500 stands for zero in the data rows.
Every row has a hidden score from 0 to 40. What is each row's score? 20 is about the middle. The score is a weighted sum of the row's numbers plus the product of two more (or one squared), each taken from its middle value.
[390. 525. 563. 619. 517. 390. 751. 443. 612. 417. 347. 531. 513. 529.
 458. 526. 411. 617. 269. 447.]: 24
[669. 583. 333. 589. 524. 632. 479. 468. 431. 404. 483. 377. 497. 585.
 540. 679. 452. 506. 553. 557.]: 22
[636. 687. 363. 515. 590. 608. 561. 633. 523. 505. 612. 502. 465. 479.
 561. 318. 530. 452. 538. 354.]: 21
[523. 558. 567. 396. 565. 444. 403. 510. 585. 452. 587. 495. 565. 565.
 592. 445. 321. 505. 516. 408.]: 20
[408. 366. 364. 623. 500. 491. 746. 492. 376. 519. 373. 487. 489. 454.
 354. 588. 557. 500. 615. 627.]: 20
[451. 576. 375. 416. 469. 516. 475. 466. 409. 531. 481. 476. 557. 641.
 394. 434. 414. 702. 628. 250.]: 14
[532. 592. 414. 751. 493. 385. 716. 614. 730. 594. 463. 579. 533. 393.
 442. 397. 633. 588. 300. 451.]: 24
[639. 553. 303. 436. 451. 440. 453. 560. 593. 498. 602. 455. 552. 661.
 511. 629. 564. 591. 368. 380.]: 33
[492. 446. 552. 459. 534. 403. 414. 563. 532. 450. 588. 568. 592. 488.
 586. 432. 496. 317. 510. 718.]: 14
[434. 473. 412. 624. 498. 467. 772. 450. 548. 468. 323. 539. 375. 439.
 423. 558. 620. 568. 296. 497.]: 24
[408. 435. 391. 438. 486. 581. 458. 411. 352. 462. 424. 416. 479. 657.
 482. 505. 473. 542. 634. 488.]: 18
[429. 184. 436. 594. 439. 387. 550. 582. 402. 375. 434. 424. 522. 334.
 476. 553. 378. 466. 515. 829.]: 16
[622. 556. 276. 449. 425. 595. 512. 579. 521. 552. 535. 468. 483. 454.
 339. 486. 642. 554. 550. 387.]: 20
[428. 598. 481. 741. 476. 567. 736. 464. 550. 453. 415. 511. 551. 434.
 403. 491. 531. 572. 355. 394.]: 19
[371. 278. 637. 298. 444. 310. 526. 394. 420. 514. 534. 594. 508. 576.
 628. 634. 706. 511. 327. 532.]: 28
[464. 536. 565. 493. 500. 485. 277. 484. 518. 548. 649. 531. 593. 589.
 631. 277. 391. 400. 468. 532.]: 16
[429. 409. 507. 480. 465. 334. 425. 691. 495. 569. 669. 588. 633. 435.
 522. 350. 516. 234. 569. 782.]: 16
[655. 608. 451. 681. 572. 702. 484. 464. 349. 398. 456. 394. 358. 413.
 225. 741. 515. 580. 718. 560.]: 12
[325. 705. 467. 615. 664. 396. 510. 565. 597. 326. 468. 356. 616. 474.
 576. 299. 206. 625. 568. 386.]: 12
[440. 440. 546. 495. 539. 429. 407. 534. 486. 536. 627. 462. 573. 544.
 586. 329. 468. 426. 496. 590.]: 23
[482. 617. 427. 457. 550. 516. 483. 597. 494. 654. 679. 535. 375. 435.
 406. 447. 670. 416. 521. 522.]: 29
[367. 350. 391. 491. 556. 407. 456. 433. 372. 468. 437. 549. 559. 576.
 522. 437. 398. 405. 651. 576.]: 16
[529. 564. 672. 332. 554. 508. 226. 453. 690. 410. 661. 473. 616. 599.
 634. 293. 296. 456. 429. 452.]: 14
[534. 584. 595. 397. 494. 643. 427. 483. 575. 411. 576. 400. 554. 526.
 445. 545. 379. 513. 456. 381.]: 24
[462. 603. 555. 590. 589. 496. 675. 487. 645. 418. 448. 614. 465. 489.
 478. 437. 507. 585. 163. 393.]: 20
[428. 456. 383. 492. 295. 505. 503. 214. 390. 550. 197. 486. 341. 487.
 351. 663. 678. 712. 534. 414.]: 24
[566. 577. 319. 437. 389. 477. 310. 577. 587. 621. 636. 596. 584. 574.
 503. 265. 549. 529. 515. 323.]: 15
[441. 485. 629. 356. 570. 427. 265. 373. 430. 482. 526. 532. 521. 670.
 664. 346. 292. 481. 537. 473.]: 12
[467. 520. 549. 390. 381. 384. 435. 489. 512. 534. 576. 502. 577. 534.
 524. 520. 579. 564. 343. 389.]: 25
[657. 666. 333. 618. 655. 740. 390. 328. 299. 252. 438. 293. 398. 612.
 321. 699. 564. 657. 626. 443.]: 9
[385. 764. 724. 431. 578. 514. 559. 370. 487. 453. 487. 617. 468. 622.
 453. 424. 387. 641. 324. 371.]: 21
[682. 644. 279. 371. 517. 716. 569. 664. 493. 699. 637. 536. 429. 440.
 500. 510. 814. 235. 496. 484.]: 29
[446. 588. 380. 689. 511. 411. 465. 574. 638. 488. 416. 450. 625. 440.
 487. 409. 352. 728. 513. 294.]: 23
[420. 317. 329. 530. 474. 502. 660. 515. 289. 489. 400. 435. 507. 519.
 293. 673. 464. 534. 816. 557.]: 19
[642. 618. 275. 652. 621. 671. 439. 302. 352. 286. 432. 235. 390. 574.
 250. 741. 643. 575. 666. 566.]: 18
[297. 388. 576. 474. 481. 564. 695. 393. 317. 493. 273. 454. 372. 574.
 467. 645. 440. 504. 632. 535.]: 27
[508. 368. 354. 488. 460. 560. 642. 581. 381. 554. 477. 426. 509. 463.
 359. 589. 659. 501. 628. 537.]: 21
[375. 364. 627. 578. 570. 406. 455. 437. 393. 496. 529. 498. 498. 559.
 535. 449. 373. 348. 534. 658.]: 23
[520. 526. 585. 453. 447. 370. 433. 646. 590. 515. 713. 535. 633. 521.
 552. 337. 428. 355. 475. 599.]: 20
[393. 496. 652. 329. 431. 474. 519. 595. 588. 630. 544. 743. 440. 326.
 590. 490. 501. 412. 398. 508.]: 6
[401. 371. 481. 536. 556. 449. 487. 428. 516. 404. 337. 445. 442. 438.
 495. 558. 481. 566. 528. 504.]: 22
[632. 466. 430. 476. 456. 420. 322. 695. 622. 591. 654. 497. 579. 427.
 530. 379. 515. 391. 556. 538.]: 22
[614. 527. 286. 496. 426. 473. 414. 637. 606. 622. 592. 513. 583. 507.
 437. 331. 584. 547. 583. 368.]: 20
[575. 516. 446. 520. 429. 309. 500. 631. 675. 522. 515. 464. 617. 421.
 573. 346. 449. 558. 430. 559.]: 17
[448. 665. 627. 519. 526. 578. 524. 399. 684. 454. 489. 604. 527. 581.
 544. 389. 361. 599. 225. 306.]: 16
[478. 443. 550. 408. 488. 496. 458. 276. 378. 315. 481. 464. 519. 690.
 498. 677. 561. 601. 436. 517.]: 17
[526. 659. 500. 361. 506. 519. 327. 382. 598. 404. 554. 455. 555. 613.
 545. 431. 366. 646. 435. 306.]: 16
[407. 512. 762. 345. 403. 418. 546. 533. 592. 640. 501. 675. 445. 521.
 574. 556. 516. 481. 388. 498.]: 32
[553. 562. 519. 444. 494. 406. 311. 590. 581. 577. 682. 559. 620. 559.
 623. 287. 525. 414. 472. 557.]: 17
[510. 523. 430. 380. 497. 592. 565. 502. 409. 467. 436. 439. 503. 534.
 392. 643. 497. 578. 611. 424.]: 18
[497. 738. 561. 332. 540. 667. 481. 353. 482. 447. 604. 445. 377. 674.
 429. 466. 654. 621. 401. 280.]: 23
[306. 440. 469. 424. 359. 477. 581. 196. 434. 478. 135. 459. 348. 616.
 417. 664. 558. 664. 504. 374.]: 34
[455. 627. 544. 643. 749. 826. 518. 292. 208. 249. 290. 432. 289. 548.
 336. 732. 391. 556. 749. 572.]: 4
[449. 398. 549. 470. 510. 457. 343. 458. 473. 461. 587. 471. 556. 596.
 618. 329. 407. 356. 541. 660.]: 18
[616. 555. 350. 453. 468. 577. 512. 569. 519. 515. 540. 473. 483. 462.
 349. 522. 563. 544. 577. 397.]: 19
[444. 467. 437. 733. 511. 493. 802. 525. 530. 511. 330. 567. 464. 439.
 404. 536. 579. 550. 452. 480.]: 20
[355. 306. 364. 622. 477. 435. 615. 535. 323. 554. 435. 498. 546. 489.
 334. 518. 490. 378. 768. 612.]: 21
[335. 495. 743. 338. 383. 437. 482. 564. 508. 580. 530. 679. 458. 466.
 494. 589. 485. 414. 411. 525.]: 24
[553. 483. 470. 436. 508. 453. 363. 508. 525. 515. 565. 538. 584. 481.
 584. 404. 491. 444. 580. 525.]: 14
[711. 570. 601. 462. 469. 541. 362. 621. 728. 478. 679. 526. 568. 425.
 621. 425. 450. 404. 406. 499.]: 17
[444. 285. 258. 592. 437. 331. 545. 633. 383. 594. 473. 440. 530. 418.
 410. 558. 601. 312. 748. 733.]: 28
[564. 371. 386. 709. 328. 462. 424. 509. 607. 766. 408. 449. 577. 366.
 428. 637. 524. 733. 407. 327.]: 27
[663. 480. 600. 435. 442. 474. 333. 690. 665. 486. 747. 480. 544. 348.
 528. 456. 420. 361. 453. 579.]: 21
[474. 363. 452. 569. 457. 280. 599. 657. 552. 444. 466. 459. 602. 386.
 508. 475. 316. 598. 524. 588.]: 17
[527. 438. 213. 557. 333. 398. 599. 673. 495. 627. 546. 484. 545. 374.
 363. 440. 699. 455. 635. 502.]: 23
[502. 507. 467. 525. 464. 370. 506. 572. 574. 578. 536. 550. 544. 461.
 479. 428. 497. 464. 494. 556.]: 20
[523. 457. 514. 608. 470. 449. 696. 910. 672. 736. 566. 460. 463. 199.
 532. 406. 480. 216. 702. 621.]: 35
[551. 419. 503. 498. 418. 389. 324. 689. 592. 609. 729. 498. 597. 407.
 566. 341. 527. 281. 517. 618.]: 26
[499. 433. 765. 389. 648. 597. 458. 400. 504. 273. 557. 507. 424. 484.
 615. 560. 406. 428. 413. 600.]: 17
[538. 667. 402. 387. 632. 743. 578. 516. 334. 535. 626. 514. 440. 546.
 591. 409. 634. 308. 521. 403.]: 23
[608. 525. 448. 740. 477. 465. 747. 596. 629. 548. 466. 525. 434. 343.
 352. 536. 621. 514. 330. 473.]: 27
[426. 515. 349. 442. 485. 504. 453. 502. 464. 531. 525. 482. 524. 627.
 446. 390. 523. 639. 592. 308.]: 19
[312. 370. 486. 472. 307. 570. 666. 256. 500. 570. 237. 509. 445. 520.
 480. 606. 582. 526. 590. 397.]: 28
[492. 562. 695. 412. 457. 583. 593. 496. 542. 594. 441. 629. 521. 555.
 624. 626. 257. 483. 512. 551.]: 8
[481. 581. 464. 622. 511. 511. 497. 554. 657. 521. 539. 515. 583. 473.
 451. 355. 496. 490. 386. 424.]: 23
[534. 593. 461. 378. 594. 784. 616. 486. 336. 624. 575. 601. 414. 500.
 556. 503. 764. 268. 556. 501.]: 20
[437. 556. 577. 404. 582. 377. 353. 449. 435. 521. 555. 594. 512. 648.
 628. 324. 462. 491. 514. 554.]: 12
[694. 539. 589. 547. 491. 472. 517. 499. 433. 633. 526. 689. 495. 446.
 409. 491. 671. 496. 552. 472.]: 7
[738. 631. 597. 337. 514. 622. 330. 558. 712. 436. 663. 475. 546. 499.
 605. 430. 627. 494. 238. 403.]: 21
[508. 456. 540. 454. 551. 612. 485. 489. 405. 420. 499. 463. 457. 441.
 481. 606. 519. 362. 509. 581.]: 21
[639. 597. 299. 414. 520. 671. 546. 606. 431. 698. 604. 552. 430. 452.
 543. 464. 905. 308. 505. 468.]: 27
[461. 534. 432. 470. 656. 581. 610. 431. 418. 508. 490. 532. 406. 539.
 485. 539. 672. 478. 595. 461.]: 23
[618. 632. 639. 384. 558. 502. 336. 543. 657. 411. 678. 519. 591. 514.
 668. 358. 338. 458. 370. 434.]: 16
[399. 375. 349. 539. 297. 509. 664. 350. 456. 559. 187. 481. 386. 433.
 423. 702. 583. 578. 660. 541.]: 24
[637. 621. 694. 394. 519. 523. 334. 593. 742. 442. 721. 500. 480. 392.
 601. 383. 465. 372. 310. 518.]: 22
[377. 289. 625. 517. 588. 495. 606. 486. 362. 436. 437. 603. 500. 467.
 550. 521. 455. 336. 488. 750.]: 13
[569. 564. 541. 678. 583. 788. 505. 440. 260. 267. 399. 442. 385. 470.
 262. 793. 415. 499. 746. 581.]: 6
[603. 557. 501. 396. 509. 344. 230. 683. 681. 519. 748. 508. 594. 471.
 596. 273. 414. 395. 479. 515.]: 20
[625. 542. 401. 414. 486. 409. 393. 578. 667. 605. 579. 560. 615. 529.
 511. 361. 501. 572. 529. 377.]: 14
[622. 602. 289. 657. 420. 470. 664. 668. 690. 631. 473. 544. 588. 355.
 326. 451. 625. 553. 497. 373.]: 22
[458. 428. 508. 494. 475. 414. 333. 497. 537. 464. 602. 447. 604. 611.
 592. 355. 322. 422. 515. 556.]: 22
[514. 442. 402. 497. 493. 276. 338. 627. 598. 665. 611. 535. 624. 457.
 571. 325. 496. 340. 621. 673.]: 16
[567. 660. 507. 630. 643. 746. 391. 324. 261. 311. 337. 486. 340. 487.
 351. 690. 572. 555. 627. 514.]: 2
[611. 704. 255. 445. 592. 528. 569. 700. 417. 619. 588. 530. 488. 445.
 532. 336. 563. 417. 633. 315.]: 25
[553. 522. 421. 476. 481. 317. 309. 598. 577. 596. 664. 565. 607. 509.
 564. 292. 449. 433. 471. 509.]: 17
[479. 411. 620. 466. 578. 582. 566. 515. 511. 405. 501. 449. 452. 382.
 425. 652. 393. 349. 574. 681.]: 21
[686. 550. 503. 484. 437. 475. 401. 644. 569. 584. 649. 555. 626. 409.
 554. 410. 562. 510. 363. 484.]: 16
[497. 532. 235. 523. 426. 444. 494. 528. 444. 644. 441. 505. 518. 541.
 411. 442. 546. 591. 660. 390.]: 19
[517. 521. 587. 436. 565. 646. 480. 456. 459. 436. 531. 411. 539. 514.
 448. 554. 507. 466. 577. 490.]: 20
[372. 546. 706. 212. 421. 418. 398. 352. 584. 460. 579. 611. 505. 698.
 614. 521. 623. 638. 139. 314.]: 28
[413. 603. 519. 359. 691. 728. 634. 245. 279. 548. 410. 607. 385. 703.
 475. 580. 579. 474. 608. 393.]: 14
[390. 418. 597. 393. 573. 721. 536. 313. 268. 282. 420. 445. 461. 615.
 471. 593. 377. 505. 529. 509.]: 11
[422. 457. 458. 512. 547. 416. 496. 400. 492. 544. 427. 454. 484. 574.
 561. 443. 551. 539. 484. 528.]: 25
[585. 449. 637. 366. 538. 547. 325. 549. 580. 422. 648. 492. 437. 479.
 709. 442. 571. 311. 408. 635.]: 23
[451. 416. 525. 452. 575. 427. 534. 583. 637. 546. 381. 536. 538. 442.
 572. 480. 393. 605. 501. 396.]: 20
[577. 436. 420. 552. 409. 315. 402. 670. 702. 466. 533. 412. 708. 367.
 543. 314. 432. 441. 400. 599.]: 20
[549. 653. 565. 543. 675. 769. 465. 201. 257. 213. 333. 414. 324. 650.
 348. 740. 478. 648. 653. 477.]: 3
[453. 465. 417. 395. 460. 612. 520. 389. 379. 452. 466. 454. 487. 647.
 453. 496. 515. 613. 638. 418.]: 14
[369. 545. 639. 432. 454. 579. 652. 296. 502. 466. 303. 423. 398. 627.
 526. 602. 453. 562. 468. 412.]: 39
[418. 384. 481. 538. 489. 501. 535. 502. 307. 557. 360. 482. 359. 423.
 442. 609. 600. 504. 582. 580.]: 19
[458. 620. 536. 652. 583. 508. 715. 339. 563. 467. 313. 541. 397. 505.
 437. 481. 567. 701. 221. 264.]: 20
[614. 528. 586. 413. 548. 592. 454. 557. 552. 401. 571. 485. 460. 412.
 450. 535. 477. 455. 440. 494.]: 18
[349. 239. 515. 856. 395. 338. 461. 517. 520. 591. 254. 394. 493. 328.
 447. 772. 401. 815. 509. 577.]: 29
[655. 537. 728. 376. 501. 569. 506. 422. 562. 530. 446. 633. 562. 653.
 632. 455. 371. 619. 470. 480.]: 9
[508. 626. 640. 347. 609. 632. 358. 393. 532. 370. 539. 523. 477. 622.
 547. 522. 375. 543. 365. 379.]: 14
[670. 430. 518. 416. 465. 403. 475. 717. 594. 517. 560. 526. 646. 387.
 626. 467. 543. 370. 423. 672.]: 16
[640. 692. 555. 579. 512. 611. 328. 398. 379. 450. 492. 535. 337. 483.
 373. 623. 646. 585. 585. 417.]: 9
[697. 351. 584. 481. 393. 512. 568. 668. 588. 637. 534. 551. 582. 450.
 629. 495. 463. 336. 541. 730.]: 19
[621. 510. 609. 612. 486. 532. 545. 395. 286. 549. 494. 677. 398. 526.
 402. 518. 774. 499. 497. 494.]: 5
[469. 461. 553. 521. 524. 553. 527. 366. 302. 359. 477. 454. 427. 586.
 429. 766. 509. 573. 552. 569.]: 18
[474. 690. 488. 381. 695. 702. 516. 367. 386. 457. 557. 475. 491. 626.
 609. 329. 533. 362. 493. 294.]: 23
[384. 505. 538. 478. 360. 520. 514. 117. 503. 498. 187. 446. 398. 639.
 441. 616. 644. 680. 519. 332.]: 34
[480. 360. 465. 347. 399. 274. 503. 455. 451. 454. 572. 516. 502. 606.
 592. 633. 775. 536. 301. 562.]: 26
[702. 647. 397. 572. 452. 538. 418. 674. 653. 687. 735. 454. 463. 379.
 365. 416. 720. 496. 471. 322.]: 33
[430. 342. 563. 455. 501. 413. 365. 526. 442. 454. 601. 404. 580. 589.
 627. 398. 395. 315. 575. 733.]: 23
[385. 429. 590. 701. 567. 491. 730. 428. 499. 398. 405. 466. 473. 364.
 497. 526. 524. 465. 278. 563.]: 24
[630. 642. 555. 668. 580. 794. 486. 423. 357. 354. 435. 489. 379. 520.
 316. 705. 457. 609. 707. 453.]: 6
[423. 285. 463. 551. 531. 284. 504. 672. 496. 518. 607. 512. 647. 418.
 486. 461. 396. 198. 699. 865.]: 18
[383. 467. 506. 665. 562. 583. 789. 452. 449. 431. 316. 526. 490. 465.
 415. 621. 473. 598. 442. 458.]: 18
[502. 252. 454. 803. 344. 452. 434. 455. 445. 670. 342. 461. 496. 330.
 484. 726. 550. 543. 511. 564.]: 27
[486. 608. 561. 426. 582. 527. 479. 314. 442. 507. 384. 663. 416. 703.
 445. 466. 449. 921. 526. 139.]: 4
[471. 241. 550. 752. 397. 515. 463. 434. 407. 672. 431. 379. 439. 384.
 478. 677. 698. 484. 442. 611.]: 38
[539. 470. 332. 529. 415. 448. 466. 577. 529. 573. 531. 509. 572. 490.
 434. 355. 443. 576. 576. 418.]: 17
[393. 418. 593. 442. 538. 436. 389. 542. 454. 495. 591. 566. 547. 549.
 470. 370. 355. 404. 512. 632.]: 15
[436. 388. 367. 483. 393. 271. 469. 553. 623. 343. 446. 358. 608. 391.
 523. 455. 300. 593. 474. 634.]: 18
[479. 450. 500. 407. 512. 534. 425. 419. 380. 464. 491. 512. 495. 624.
 532. 510. 429. 493. 603. 495.]: 15
[388. 556. 791. 359. 427. 534. 476. 430. 499. 562. 484. 699. 451. 534.
 664. 508. 426. 440. 444. 399.]: 11
[583. 542. 621. 434. 579. 451. 330. 590. 656. 409. 691. 478. 539. 468.
 638. 410. 431. 389. 445. 553.]: 23
[442. 493. 662. 463. 555. 555. 631. 635. 620. 527. 491. 494. 484. 487.
 660. 348. 393. 385. 485. 507.]: 25
[560. 484. 589. 416. 537. 447. 266. 501. 585. 511. 639. 543. 605. 587.
 667. 317. 392. 442. 486. 486.]: 14
[520. 699. 512. 611. 459. 558. 691. 444. 764. 476. 425. 518. 483. 487.
 439. 471. 534. 737. 175. 251.]: 27
[538. 497. 439. 472. 482. 680. 467. 454. 324. 474. 496. 442. 508. 574.
 434. 571. 577. 512. 593. 412.]: 16
[776. 554. 301. 724. 538. 629. 453. 523. 464. 362. 496. 324. 467. 485.
 219. 727. 660. 519. 602. 575.]: 21
[413. 489. 336. 575. 486. 431. 519. 558. 454. 636. 448. 467. 570. 543.
 391. 444. 428. 524. 755. 532.]: 21
[463. 448. 385. 755. 450. 438. 821. 501. 519. 482. 319. 510. 432. 379.
 408. 621. 580. 574. 350. 509.]: 24
[310. 387. 745. 381. 384. 405. 544. 554. 464. 600. 535. 619. 462. 429.
 502. 554. 480. 392. 407. 555.]: 29
[602. 419. 395. 655. 463. 432. 588. 859. 450. 666. 575. 500. 361. 136.
 400. 516. 548. 349. 641. 707.]: 23
[548. 587. 462. 570. 451. 600. 425. 548. 562. 597. 569. 496. 427. 456.
 478. 450. 771. 538. 459. 415.]: 23
[537. 454. 549. 633. 502. 483. 543. 619. 367. 543. 457. 534. 401. 194.
 431. 664. 600. 211. 676. 862.]: 15
[379. 285. 527. 573. 473. 348. 535. 508. 447. 404. 434. 398. 506. 357.
 536. 464. 460. 341. 521. 800.]: 19
[423. 354. 521. 361. 429. 284. 488. 495. 387. 475. 560. 528. 527. 587.
 597. 636. 737. 425. 335. 602.]: 27
[527. 643. 320. 526. 427. 461. 383. 563. 641. 631. 625. 383. 645. 572.
 347. 339. 531. 554. 568. 339.]: 31
[360. 544. 712. 490. 559. 587. 647. 564. 547. 521. 518. 447. 463. 471.
 687. 382. 395. 338. 529. 523.]: 27
[514. 550. 354. 416. 428. 448. 439. 558. 531. 526. 527. 485. 617. 588.
 432. 403. 441. 614. 630. 350.]: 15
[500. 347. 474. 708. 480. 489. 405. 356. 409. 644. 235. 474. 452. 465.
 521. 668. 497. 705. 516. 403.]: 22
[504. 534. 459. 453. 464. 311. 345. 632. 550. 590. 664. 518. 607. 554.
 541. 315. 382. 395. 621. 574.]: 18
[414. 626. 625. 541. 549. 512. 676. 511. 491. 514. 490. 563. 445. 437.
 412. 476. 516. 524. 284. 493.]: 24
[538. 499. 551. 457. 454. 408. 309. 592. 557. 593. 709. 532. 542. 502.
 664. 296. 536. 287. 433. 675.]: 23
[421. 300. 512. 470. 562. 326. 412. 625. 453. 480. 618. 517. 598. 474.
 582. 451. 367. 257. 707. 802.]: 18
[539. 715. 375. 672. 506. 391. 716. 497. 742. 512. 400. 579. 495. 458.
 399. 380. 597. 723. 236. 273.]: 19
[620. 637. 411. 385. 442. 538. 433. 521. 571. 538. 562. 471. 514. 503.
 451. 488. 608. 632. 473. 293.]: 20
[437. 380. 470. 706. 322. 408. 318. 395. 474. 594. 296. 412. 460. 389.
 489. 704. 496. 813. 489. 353.]: 27
[508. 518. 504. 611. 691. 727. 435. 163. 186. 189. 300. 368. 366. 629.
 342. 797. 503. 660. 685. 547.]: 5
[539. 414. 478. 493. 426. 354. 287. 596. 517. 596. 682. 521. 585. 469.
 598. 310. 569. 309. 542. 662.]: 21
[416. 361. 669. 409. 601. 581. 419. 422. 382. 359. 502. 491. 476. 552.
 642. 496. 342. 412. 432. 654.]: 15
[530. 381. 510. 496. 508. 365. 322. 580. 570. 571. 670. 463. 627. 474.
 608. 368. 439. 331. 603. 667.]: 22
[519. 496. 506. 578. 508. 345. 510. 595. 620. 566. 516. 553. 657. 500.
 449. 435. 294. 497. 564. 501.]: 12
[514. 534. 546. 407. 478. 448. 255. 525. 641. 504. 739. 477. 581. 499.
 629. 339. 466. 400. 414. 599.]: 21
[451. 490. 509. 419. 370. 532. 678. 382. 626. 543. 211. 569. 398. 559.
 490. 611. 608. 581. 578. 384.]: 28
[372. 636. 483. 574. 645. 449. 470. 465. 471. 332. 446. 369. 436. 542.
 588. 329. 400. 545. 554. 434.]: 4
[423. 345. 468. 826. 375. 317. 468. 490. 502. 585. 224. 383. 606. 292.
 510. 657. 421. 677. 548. 542.]: 24
[450. 408. 562. 544. 496. 346. 479. 580. 451. 558. 549. 534. 529. 437.
 543. 423. 496. 306. 511. 712.]: 21
[431. 422. 429. 681. 462. 389. 515. 453. 455. 525. 319. 480. 453. 441.
 551. 656. 535. 579. 558. 575.]: 23
[482. 535. 426. 743. 490. 452. 664. 495. 638. 545. 376. 567. 502. 390.
 477. 485. 571. 504. 358. 476.]: 24
[452. 467. 595. 359. 602. 622. 487. 407. 407. 364. 477. 579. 452. 549.
 609. 568. 430. 468. 473. 553.]: 11
[619. 478. 280. 491. 424. 340. 419. 680. 593. 683. 594. 458. 573. 431.
 463. 386. 613. 456. 586. 505.]: 27
[553. 546. 557. 429. 539. 567. 449. 381. 677. 455. 366. 556. 434. 602.
 528. 438. 325. 871. 474. 120.]: 11
[587. 610. 418. 373. 431. 671. 441. 493. 569. 514. 579. 439. 609. 611.
 452. 436. 397. 713. 426. 197.]: 20
[497. 489. 550. 505. 530. 599. 533. 448. 489. 538. 596. 456. 412. 522.
 469. 579. 662. 486. 418. 549.]: 32
[578. 544. 414. 494. 414. 422. 319. 581. 592. 601. 655. 530. 614. 495.
 526. 297. 476. 465. 543. 456.]: 16
[520. 509. 528. 799. 352. 376. 281. 428. 713. 627. 300. 391. 557. 447.
 485. 604. 476. 846. 343. 359.]: 31
[521. 480. 419. 437. 513. 550. 562. 546. 457. 416. 490. 490. 550. 565.
 439. 539. 374. 572. 704. 480.]: 12
[509. 567. 677. 412. 516. 632. 619. 623. 685. 571. 547. 460. 522. 444.
 661. 327. 357. 442. 477. 448.]: 28
[620. 718. 581. 519. 646. 753. 396. 272. 304. 309. 440. 501. 308. 572.
 373. 658. 579. 645. 596. 412.]: 2
[411. 388. 488. 743. 510. 444. 492. 502. 426. 525. 349. 446. 506. 365.
 517. 528. 384. 599. 626. 465.]: 25
[339. 609. 708. 399. 678. 608. 668. 423. 536. 451. 358. 537. 427. 622.
 677. 361. 239. 557. 560. 327.]: 16
[454. 400. 340. 493. 483. 503. 541. 520. 327. 484. 434. 410. 518. 498.
 405. 546. 491. 503. 716. 516.]: 17
[260. 464. 535. 472. 431. 608. 603. 117. 395. 473. 135. 482. 383. 633.
 478. 648. 541. 649. 550. 413.]: 29
[575. 603. 633. 594. 522. 621. 489. 501. 367. 482. 467. 491. 409. 370.
 399. 631. 373. 456. 664. 581.]: 11
[495. 374. 533. 407. 549. 618. 636. 461. 351. 374. 466. 449. 432. 503.
 465. 705. 441. 444. 544. 577.]: 22
[499. 473. 329. 476. 468. 482. 429. 559. 478. 512. 568. 486. 625. 525.
 481. 416. 517. 521. 601. 467.]: 19
[523. 538. 455. 430. 503. 281. 364. 573. 624. 588. 643. 544. 654. 565.
 549. 288. 373. 486. 520. 452.]: 17
[496. 627. 697. 320. 549. 752. 431. 298. 473. 296. 511. 436. 434. 678.
 540. 481. 398. 632. 312. 396.]: 17
[505. 655. 444. 407. 604. 644. 472. 477. 523. 497. 644. 485. 365. 511.
 425. 503. 718. 348. 468. 567.]: 29
[453. 541. 414. 684. 515. 394. 762. 520. 605. 501. 379. 577. 451. 385.
 388. 508. 595. 567. 412. 437.]: 22
[541. 471. 662. 412. 620. 580. 516. 444. 443. 390. 501. 483. 472. 506.
 590. 646. 366. 440. 523. 585.]: 17
[424. 398. 488. 488. 484. 429. 453. 384. 343. 488. 439. 529. 614. 698.
 522. 407. 337. 580. 629. 481.]: 10
[495. 453. 596. 387. 629. 516. 447. 399. 455. 403. 487. 510. 464. 560.
 600. 529. 405. 450. 541. 541.]: 16
[558. 503. 694. 454. 495. 594. 414. 603. 536. 412. 655. 480. 445. 338.
 607. 511. 446. 287. 385. 644.]: 22
[682. 511. 635. 407. 490. 481. 461. 535. 644. 596. 481. 652. 581. 502.
 605. 406. 537. 470. 462. 502.]: 7
[295. 514. 666. 379. 609. 485. 499. 241. 426. 322. 344. 524. 505. 648.
 772. 359. 322. 568. 430. 549.]: 6
[481. 624. 520. 296. 648. 826. 591. 348. 335. 504. 531. 488. 467. 700.
 585. 534. 585. 402. 441. 411.]: 24
[567. 499. 459. 490. 419. 384. 347. 737. 671. 549. 737. 534. 663. 413.
 527. 306. 448. 287. 510. 631.]: 18
[600. 512. 291. 538. 407. 588. 515. 595. 400. 567. 589. 484. 498. 453.
 365. 495. 656. 493. 682. 420.]: 20
[648. 632. 687. 377. 559. 583. 326. 591. 769. 428. 682. 538. 539. 468.
 590. 411. 395. 486. 336. 416.]: 14
[378. 634. 500. 423. 383. 565. 603. 361. 638. 544. 339. 427. 521. 579.
 585. 487. 437. 615. 480. 324.]: 35
[551. 461. 252. 493. 347. 465. 504. 648. 504. 546. 628. 450. 595. 505.
 402. 432. 584. 473. 645. 511.]: 21
